The same turns and mirrors carry the whole set onto itself, and each row onto the other rows of its family. Which rows share a family with each named row? Give them in list order.
These 20 rows form 5 families of 4 rows each.
sizat: [ -5  11  17  10  -6 -12 -11 -22  17  48  29  24  12  12]
sul: [-21  40  -7  25  10 -40 -17 -15 -16 -11   4  13   9 -12]
goni: [ 32  37   6 -16 -37 -22 -31 -25   7  21  40  58   1  -1]
Nog: [  8  45 -22   4 -17 -48 -36   1 -16 -24  16  49  14 -14]
rinut: [-16  32  -7  28  23 -33 -11  -2 -26   7  12  21   8   1]
zarug: [ 33  36  -8 -12 -26 -31 -28 -25  33   9  30  60  10  -8]
duse: [ -9  24  20   5   9 -24   4 -28   7  37  24  16   1  13]
falu: [  0  44 -30   4 -13 -53 -31   3   0 -19  26  39  11 -24]
regab: [ 20  25   0 -14 -40 -23 -44 -23  29  19  31  52  13   0]
Veku: [-23  19 -11  29  23 -36 -14  -5 -13  11  26  17   1 -11]
kevem: [ -4  41 -19   9 -29 -40 -49   3   3 -19  12  38  15 -25]
kasib: [  9  19  17   5  10 -16  -5 -23   5  44  26  38   3  20]
zakop: [  8  50 -15   8 -29 -39 -41  -5 -20 -20  24  47   6 -24]
dor: [-15  41  -2  34   9 -27 -10  -5 -32   7  17  17   7 -14]
Zot: [  8  37 -12  -2 -30 -50 -47 -22  -3 -27  21  48   9 -16]
vir: [ 10  11  13  14  11 -14 -12 -35  20  42  30  38  -1   7]
Suda: [ 21  20  13 -22 -31 -34 -28 -33  21  22  37  50   1   8]
rut: [-29  27  -3  32   5 -29 -16   1  -8  10   9  10  16 -12]
Fele: [ 35  30   2 -17 -28 -30 -31 -19  15  13  30  67   6   8]
nuv: [  8  28  20  10   0  -9  -2 -26  -3  48  33  29   2   9]

Same family as rut: sizat, regab, kevem
Same family as Zot: sul, duse, Suda
Same family as falu: zarug, Veku, vir
Same family as dor: goni, zakop, nuv

The same turns and mirrors carry the whole set onto itself, and each row onto the other rows of its family. Which rows share a family with each named row? Give them in list order.
These 40 rows form 5 families of 8 rows each.
riv: [-15  -7 -13  27  -8   8 -18 -21]
Bot: [ 16   2 -29 -14 -31 -12  -2  -1]
Rap: [ 15  19 -16  24  15 -13 -29  15]
sofu: [  2  14 -14  23   4 -20 -29  16]
vofa: [-21 -13 -16  23  -9  -3 -15 -22]
Bar: [-10 -16  -6  14   6  18   6 -19]
Zasa: [-19 -11  -9  27 -18  -8  -7 -21]
mun: [ 35 -26   9  13  -7 -25  -5 -10]
Kopif: [ 24   9 -28 -11 -30  -8   4  -5]
nal: [-13  -6  -4  13  15  26  -3 -13]
vunub: [  9  15  -4   9  32   8 -12  15]
som: [ 17  10 -15 -25 -16   8  13  -4]
Gogo: [ 15   4 -18 -27 -14  13   5   1]
Pifu: [ 23 -28  20  -1   5 -18   6  -1]
berol: [ 23   2 -11 -23  -7   7  21  -2]
bodot: [ 29 -24  24  -2   9 -10   0  -3]
befe: [ 33 -24  14  -5  10  -6  11  -6]
lin: [ 14  18 -11   5  33 -10  -5  12]
gulu: [ 30 -27  19   6  14  -3  -1  -1]
dilu: [-17 -13  -8  13  12  12   4 -24]
kape: [-19  -6 -15  28 -14  -6 -20 -10]
zek: [-20  -7 -10  23 -10  -9  -8 -27]
zeka: [ 27 -22   5   8 -17 -34  -7  -4]
zozan: [ 29 -30  10  11  -8 -29 -12  -4]
limod: [ 29 -31  20  -3  10  -4  -7  -1]
fuban: [ 10  22 -15  17  13 -30 -19  11]
fusu: [ 18   7 -20 -18 -13  17  13   4]
zes: [ 17   2 -20  -7 -33 -21   3  -1]
zop: [  5  16  -2   7  29  -7 -16  23]
Dageg: [  8  12 -24  -8 -35  -9  -1   5]
puv: [ 11  22  -5   4  30  -3 -11  15]
Dovig: [ 10  18 -19  17  14 -24 -25  15]
Selim: [ 25 -26  14  11 -10 -26 -21  -1]
Givo: [ 15   6 -21 -14 -33 -10  -9  -1]
daseg: [ 14   8 -15 -26 -16  -4  18   1]
vopid: [-27 -10  -2  13   4  16  -5 -12]
muda: [-19  -7  -2  12   9  16  -1 -21]
Dogi: [ 21 -24  17  19 -10 -28 -13   2]
rik: [ 21  18 -10   7  30  -2  -3  19]
Kede: [ 13  22 -12  19   5 -29 -17  20]

Same family as rik: Bar, Zasa, gulu, fusu, Dageg, Dogi, Kede
Same family as riv: Rap, mun, Kopif, Pifu, zop, daseg, vopid
Same family as som: Bot, vofa, bodot, zozan, puv, Dovig, muda
Same family as befe: sofu, nal, vunub, berol, kape, zeka, zes

The same turns and mirrors carry the whole set onto itself, and each row onto the other rows of its family. Which rows share a family with each named row? Give them in list order.
These 30 rows form 5 families of 6 rows each.
zut: [ 23 -13  14  -7 -13  13  -3  18  -7  -2  18   9  13   9  14 -10  -3 -20
   9 -26 -28  -5  -4   4 -38 -21 -17 -26 -28  31 -13  -8 -28  37  20  -3
  15  25  17  21  14   8  -4 -48  24  -6 -16 -18   2  -5 -12  15   6 -13
  -6   2  25  14  -9]
Mal: [  1  16  -2 -23 -11   5  17  -4 -27 -32 -15  36  12  -7 -13  11  18  -2
   6   1  -4  15 -29 -18 -10   2  13 -11 -11   2  37  19 -35 -13 -18 -45
  15  -5   5 -30  -1 -35   8  -3  16   3  -4  38 -20   2  -7  23 -31  20
   8   3 -14  -8  11]
gep: [ -1   9  -5   6   0  32  11 -14  24  10 -10 -31  -5 -19  -9  14  18  -6
 -27  -3  25 -10 -10 -12  -8 -12  -2 -22  -4  -9  17  14   6   0   9 -23
   5  -4  35   7  23   8  -6 -21  17   7 -17  25  -7 -45  -2 -15   0  -3
  -9 -18   9  -9  -2]
datu: [  7   7  11 -24 -14 -15 -21  -2 -23   6 -23   9 -17 -10  16  12 -16  13
   4  12  20  22   9   9  -8  -5   2 -12 -26  29  35 -35  12   7  18 -15
 -21  28   6 -32 -12 -27  17  -2   9  29 -11   0   4 -13  -5   0 -19  -3
  14  38  -3  18 -22]
gib: [ 10   7   8 -32 -18  13  22  19 -24 -26 -10  19  13  -5 -19  -7  -1  20
   2 -25 -10  21 -14  -3 -26 -12  20   0 -10   0  32  15 -34 -11 -29 -41
   5  -3   4 -11  -8 -35   0 -15  21 -10   3  35 -17   9  -6  22 -24   9
  -1  21 -12   3  32]
bomi: [  0   7  -6   2   1  26   4  -4  37  11   0 -27  -9 -16  -1  13  14  -6
 -27   0  24 -28  -9 -13 -13  -6  -8 -26   3   1  22  -5 -25   3   9 -21
  12  13  26   6  11   3  -2 -15  20  13 -18  31   6 -39 -12   1  15  11
 -13 -30  13 -22  -4]
gevud: [  5   4  36  -9  -5  11 -26  13 -11  27  11  -4  24  16  22   2  13   5
   6  12  10   1 -27  -9  -1   6  -9  -6  -3   2   0  21  25  -7 -39 -15
  38  14   2  14 -15  -1   6  14  12   2   4  -2  15 -21 -31  27   1 -28
  24  -2  -3 -30  -4]
nabob: [-12  13  -6  15  14  23  31 -12  23   8   3 -22   0 -10  -3  28   4  13
  -8   3  21 -12   1  -9 -26 -16  12 -11  -6   1  28  -5 -11  13   6 -18
   2  11  28   9  23  11   6 -29  18   4  -4  26  -5 -48  -9  -8   0   0
  -2 -29   3  -9   5]
nivu: [ 19 -27  20 -26 -18  13   7  10  -5  -6  21  13  13  -8  15 -12  -7 -25
  16 -24 -10   5  -6   3 -40 -26 -10  -9 -29  21 -10 -12 -18  14  20   1
  28  22  25   5   0  24 -12 -58   5   0  10 -16   3  -2  -6  33   8 -26
   3  17  27  11  -4]
libe: [ 10  11  15 -33   4   9  -2 -15  12   4  29  26  13 -38 -14 -11  -5  -4
  11 -23 -22   7   9   4  10 -17  14 -20  10 -13   0  -2 -23 -11  -8 -14
   4  10  -4  -2  -7 -25  10   2  37  34  17 -14   1  -4 -27  -5  21  16
 -44  19 -34  -4 -20]
Viba: [  7   0  21 -34  17   8  -3  -6   5   2  15  43  25 -28  -6  -6  -2  -2
  20 -39 -25  -8  19   0   1 -22  16 -12  11   9  18   6 -14  -3   0  -8
  14   0  -5   3 -24 -23   7 -13  37  43  29  -4  -9   3 -33  -4   5  27
 -34  36 -35  -1 -12]
bod: [ -4  -9   8   2   7  27  15 -13  35  18   7 -34   6  -2   1  21   4   1
 -33   2  18 -16 -13  -5  -6  -5  -1 -17   4   5   9   0 -11   9   0 -24
  11   8  26   5  11  10  -7 -14  17  25 -11  39  -1 -35 -18   1  11  -5
 -21 -34  17 -20   3]
zab: [ 19  -6  15 -23  11  19  -4  -4   3   5  24  34  21 -27  -6 -15  -8   2
  11 -31 -26   5   2  -3   1 -11  18 -14  16   7  -2  -3 -10   7   8  -6
  11   7 -10   1 -13 -35   2   0  37  45   9  -2 -10 -11 -46 -11  10  27
 -42  25 -44   1 -15]
kat: [  8  12   9 -22 -10  -9 -13  13  -8  12  -4  19 -19  -9  30  24 -12  17
   5  16   2  28  -5   9  11  -3  -3 -12 -13  44  33 -18  10   8  35  -5
 -28  29   7 -31   4 -25  10   2  12  29   0  16  11  -2  -9  -1 -16  10
   6  53  -9  12 -12]
labe: [ 24 -22  27 -16 -17  10  -4  14 -15  -3  14  -1  16   2  20   7  -4 -18
  -8 -18 -15  -3 -18   0 -42 -24 -27 -19 -12  36  14 -17 -17  22  26  12
  26   7  30  10  16  17  -8 -58  21   1 -18  -3  13 -14  -7  18  13 -14
 -10  -9  34  17  -6]
Duzof: [ 18   0  45 -25  -4  24 -18  -6  -7  31   9   2  16   4  29  -3   8  14
  20  16  -3  -4 -22  -7  -9   6 -18  -3   5  26  -6  20  22  -6 -28  -6
  34  11   4  10 -15  -1  10   5   8   8  -3   1   5 -18  -6  32  11 -29
  25  -7  -8 -36  26]
sezu: [ 10   4  11 -20 -20   9   8   2 -22 -45 -22  20  24 -19 -10  -2  12  10
  -2  -8 -20  11 -19 -14 -10  -7  22 -14  -7   8  55  13 -25  -5  -7 -28
   8  -3   5 -38  -5 -33  10 -12  19  -2 -12  25 -15   8 -17  12 -26  38
   6  17 -12  21  25]
robi: [  2  -1  12 -27  -5   9  11 -16  12  20  23  30  11 -22   3  -4 -16   9
  24 -21 -18  11   7  10  12 -16  12  -2  -1  -7  15  -1  -2  -4  -7   2
  14   0   9  14  -1 -16  16   3  32  47  28 -11  -8  -7 -47  -4   9  14
 -57  25 -31  10 -12]
Mekos: [  4   4   0  11  11  35  18 -11  19  14  12  -7  -7   0  -4  -3  11  -1
 -34 -13  18 -21  -5 -12  -7  -3   6  -7 -10  -3  17   6 -14   5 -11 -18
  17  -2  37   7  24  -3   0  -8  15  20  -9  32 -16 -46 -12 -16  14   5
 -19 -31   7 -11  20]
somi: [ 15 -21  25  -2 -15  15   1  11  -7 -12  14  11  17   2  24  -5  -5 -16
  -2 -26 -35   4 -15  -4 -33 -11 -33 -26  -8  43  -1  -6 -27  29  30   5
  26  21  29  14   4  12   1 -56  18   4  -8   4  23  -7  -3  26   1 -14
  -9   6  30   4  -5]
Mem: [ 20   2  10 -30 -17   4  23   0 -32 -31 -27  41  11 -18 -12  -3  13  21
   7  -2 -12  21 -18 -13 -22 -10   9  -8  -1   5  31  20 -24 -20 -20 -47
   1 -19   5 -15  -1 -30  12 -25  11   6 -13  11 -21   2 -16  29 -30  17
   0  16  -1   4  23]
dedug: [ 11  -3  27 -24 -19 -16 -17  15 -16  -2   2  31  -9  -9   7  12   0  15
   9  27  16  21  -2  10  13   3   4  -8 -13  41  30 -13  18   2  31   4
  -8  31  -4 -29 -17 -22  13  -6  10  28  -7   3  11 -11  -2  11   3   8
  10  48  -5   2 -37]
pobep: [ 24 -20  22 -18 -28  15 -11   4  -8   3  13   9  14  -8  19 -17  -4  -7
   9 -35  -7  -9  -2   4 -24 -17 -19  -8 -22  44   2 -21 -21  26  36   1
  13  22  22  24  16  21   2 -47  20  16  -6  -6  12 -10   1   9  11 -23
 -11  -4  24  15 -20]
sog: [ 11  -1  20 -13  10  16  14 -15   9 -11  31  43   8 -35  -1 -12   5 -11
  23 -29 -24  16  17  -4  -5 -27  21 -10   3  -3  16   6 -17  -6  12 -10
   2   9  11   5 -12 -15   2  -8  36  50  25   5   2  -1 -36  -4  13  15
 -47  13 -29   4 -18]
kul: [ 23 -20  47 -20   4  27 -11   4  -2  20   1   8  24   4  21  -7  16  -2
  -1  22  -6 -14 -24  -4  -8   5 -29 -23  16  28   6  16  17 -10 -31  -9
  37  -2   6  16 -23 -10  11   3  -7   3  -4   1   5 -26 -22  32   7 -25
  16 -11  -9 -35  -3]
Gaso: [ 23   0  18 -26 -24   8  -1  -6 -16 -42 -21  23  16 -20 -20   0   6  -3
  -9 -17 -21  14 -26  -9 -22  -4  15  -8  -3   8  33  30 -26 -14  -9 -48
  12 -15   8 -28  -9 -37  15 -20  19   6  -6  26  -9   4 -11   7 -30  25
  -4  16  -8  10  22]
Ribu: [ 14 -25  43 -17   8  19 -21   8  -2  24   0  -4  27  14  31  -7  16  -4
   4  12  -9 -11 -28   2 -18  -6 -27  -1  -2  22  -6   7   6 -13 -38 -23
  41   4  14  18 -21 -14   9  -2  13  -4 -15   4   8 -19  -3  36   9 -23
  16  -3 -11 -33   3]
Timo: [ 10  -7  20 -30 -27 -18 -22   2  -1   9  -1  23  -7 -18   9  22  -6  21
   1  19  15  16  -6  11  18  -4   6 -17  -2  24  31 -11  18   3  34  -1
 -16  35  10 -34 -28 -39  23  -5  17  42  -1  11   2   0 -15  -4 -22  11
  12  33 -14  -1 -13]
gomu: [  8 -17  47 -12 -17  20 -19   9 -29  14   0  -8  13  25   9  -1  23   3
   7   6  -9  -1 -25   4 -17  14 -32  -4  -9  30  -2   6  21 -12 -30 -16
  29  11   7   7 -23  -9   6  15   6  -1  -6  -7  -1 -21   4  27  -5 -22
  19 -10  -7 -30  13]
sor: [ 14   1  24 -43 -22 -19 -15   8   9  15 -14  23 -18 -24  11  19  -4  23
  -2  16   5  10  -6   1   6  -2  -1  -7  -7  47  41 -13  13  13  29  -3
 -11  35  11 -45  -7 -20  12   2  17  38 -10  16   2  -8  -4   4 -14  19
  11  25 -12   7 -12]

Same family as Ribu: Viba, bod, labe, sezu, Timo
Same family as somi: bomi, zab, kul, Gaso, sor
Same family as gevud: datu, gib, nabob, nivu, robi
Same family as Mekos: Mal, dedug, pobep, sog, gomu

The same turns and mirrors carry the whole set onto itself, and each row onto the other rows of its family. Which rows share a family with each named row? Give them in list order.
These 32 rows form 8 families of 4 rows each.
virur: [ 10  -4  -5  -8  -3  -5 -12  33  25]
Kekud: [  6 -42  11 -11  15   0  15  -3  -7]
pav: [  8 -39   9  -1  23   1  12  -7  -1]
Foge: [ 22   6  -5 -13  23  -4   2  11 -32]
lidul: [  8  -9 -13 -14 -33  -8 -20 -17  -8]
zat: [  5 -40   9  -8  22   0  10 -11  -7]
dev: [ 20  -4 -14  11 -31  -1 -10  -1  13]
Zil: [ 14   8  12 -13  17  29  -3 -17 -16]
Moz: [ -7 -11 -13  21  -8  13  18   5  22]
nam: [  7 -42   9  -3  17   2  17   0  -1]
kizak: [-28 -16 -12 -20 -10   1  -4 -25 -18]
Dumi: [ -1 -10  -2 -31 -15 -10 -12  32   4]
Dokon: [-18  -2  -1  24 -26  10  12  14  -8]
Kotaz: [22  8 13  3 11 34 11  2  0]
Paz: [-15  -5 -18  11  13   9  -8 -28  10]
dalo: [-21  -5   4 -26 -25  -6  13  22  -5]
kebu: [-21 -22  -6 -11 -30   4  23   9  -4]
gos: [-6  6 -1 12 -6  3 12 25 26]
Bere: [-28  -4  -2   1 -28   4   1   1 -29]
Zulo: [-14   8  -8  34  -3  11  -6  -4  -2]
Nar: [ 14  -1  17 -14  -8  31  21  13 -13]
lif: [ 21   3  -1 -17  15  -5  10  20 -34]
kidip: [ -3  -5  -6 -35   2 -12 -31   8  -2]
muzu: [  8  -1  16 -28   0  26   6  -6 -27]
miri: [ 16  -2 -17   4 -21  -4 -25 -20   6]
vefe: [  8   2 -11 -11  15  -8 -32   9  18]
bera: [ 13 -13 -10  -7 -44  -6  -6   1  -1]
Pafi: [ 25   4  -2  -6  16  -3  14  24 -25]
doruk: [ 26   8  -5  -5  25  -2   6  16 -24]
Gono: [-26   4  -3 -31   2  -8 -17 -13 -14]
memug: [ -9  15  -9   6  19   0 -18 -12  17]
pesi: [-26   4  -7  11  -5   6 -17 -18 -24]

Same family as Bere: Dokon, Zulo, pesi
Same family as memug: dalo, gos, Gono
Same family as Moz: kizak, Paz, kebu
Same family as Kotaz: Zil, Nar, muzu
Same family as Pafi: Foge, lif, doruk

The same turns and mirrors carry the whole set onto itself, and each row onto the other rows of its family. Which rows share a family with each named row? Give them in list order.
These 15 rows form 5 families of 3 rows each.
met: [-59 -30  -3   8  -7  23 -10  10  -6   6 -31 -37  -2  20  31  -2  35   0
  15 -22  30 -10  26   1  13  36  -9 -10  -6  31 -27  19 -36]
vidaf: [-49   2  16  -5 -11 -18  12  52   6  -3  20 -34   4  15  28 -30   1   5
  -7 -10 -10  10  30  14 -31 -21   1  34  23  48 -16  10 -25]
kiti: [-38   0  30  -5  -9  -4 -24  57   0  -4  27 -20 -10   0  17 -24  -8  34
   0 -31  -6   2  29   5 -23 -23   8  26  24  50 -29  11 -26]
Pafo: [-53  -1  19 -14  -9 -17  -9  64  11  -3  25 -33   9  12  21 -17  -6   7
   3  -1   2 -10  41  12 -37 -19   8  13  18  46 -17   9 -24]
rere: [-35  16  17   0 -13 -25  -8  59   3   7   9 -34  -5   3  39 -16 -11  20
 -13 -21  11  -5  32   1 -24 -29  14  35   9  44 -24  14 -18]
Sim: [-10 -27  20  -7  26  24 -25  56 -17 -24 -16 -42 -32  22  45 -33  22  11
 -14  10   7 -29  -9 -14 -15 -29 -26   8 -23  23 -40 -26   3]
Giz: [-24 -31  -6  -9  23  37   4  49 -25  -4 -11 -39 -26  11  49 -45  30   2
 -10  -2  -7 -24  -3 -17 -13 -22 -43 -16  -5  41 -29 -21 -15]
mabe: [-14 -46  18 -12  21  30 -37  53  -3 -31 -10 -43 -33   9  32 -44  31  12
  -4 -11   0 -30 -10 -26 -27 -13 -11   2   0  35 -51 -16  -5]
Sen: [-51 -28   4  -1  -9   9  -9  20  22   1 -15 -34 -14   8  55  -7  43 -14
  13 -49  44   8  -5   2   6  34 -13   9  -6  28 -27  17 -29]
gom: [ -8 -40  17 -19  26  30 -14  58  -1 -12 -12 -49 -31   7  62 -28  26  10
  11   9  -1 -30 -10 -37 -23 -12 -26   0  -5  32 -26 -26 -18]
pigu: [-46 -26   9  26 -19  18 -25  21   9  -3 -24 -29 -10  15  57  -7  22  -4
   3 -36  54  -1  16   9   9  32  -6   3 -22  15 -32   4 -15]
kono: [-42 -12   9 -17 -12  -9  11  65 -10  18   9 -41   4   0  37  -8 -10   1
   0 -26  -3 -26  33   1 -25 -21  -4  33  20  59 -26  27 -24]
zan: [ -3 -41  17 -25  32  37 -16  49 -11 -29 -13 -38 -22   8  51 -31  30   0
   6  19  -5 -22  -5 -20 -14 -10 -20  12  -1  26 -25 -22 -23]
logat: [-50 -46  11  17 -27  19 -21   9  22  -6 -15 -23 -25   7  37 -16  15   4
  10 -61  41   2  15  -2   3  20  -1   6   0  24 -33  -1 -20]
Sut: [-54 -32  15   8 -22   9 -10  15  16   3 -12 -41 -29  16  42 -12  32  -8
  12 -38  46  11   1  12  16  21 -17 -18  -8  28 -18  18 -29]

Same family as vidaf: Sen, zan
Same family as kono: met, Giz
Same family as Pafo: gom, Sut
Same family as logat: kiti, mabe

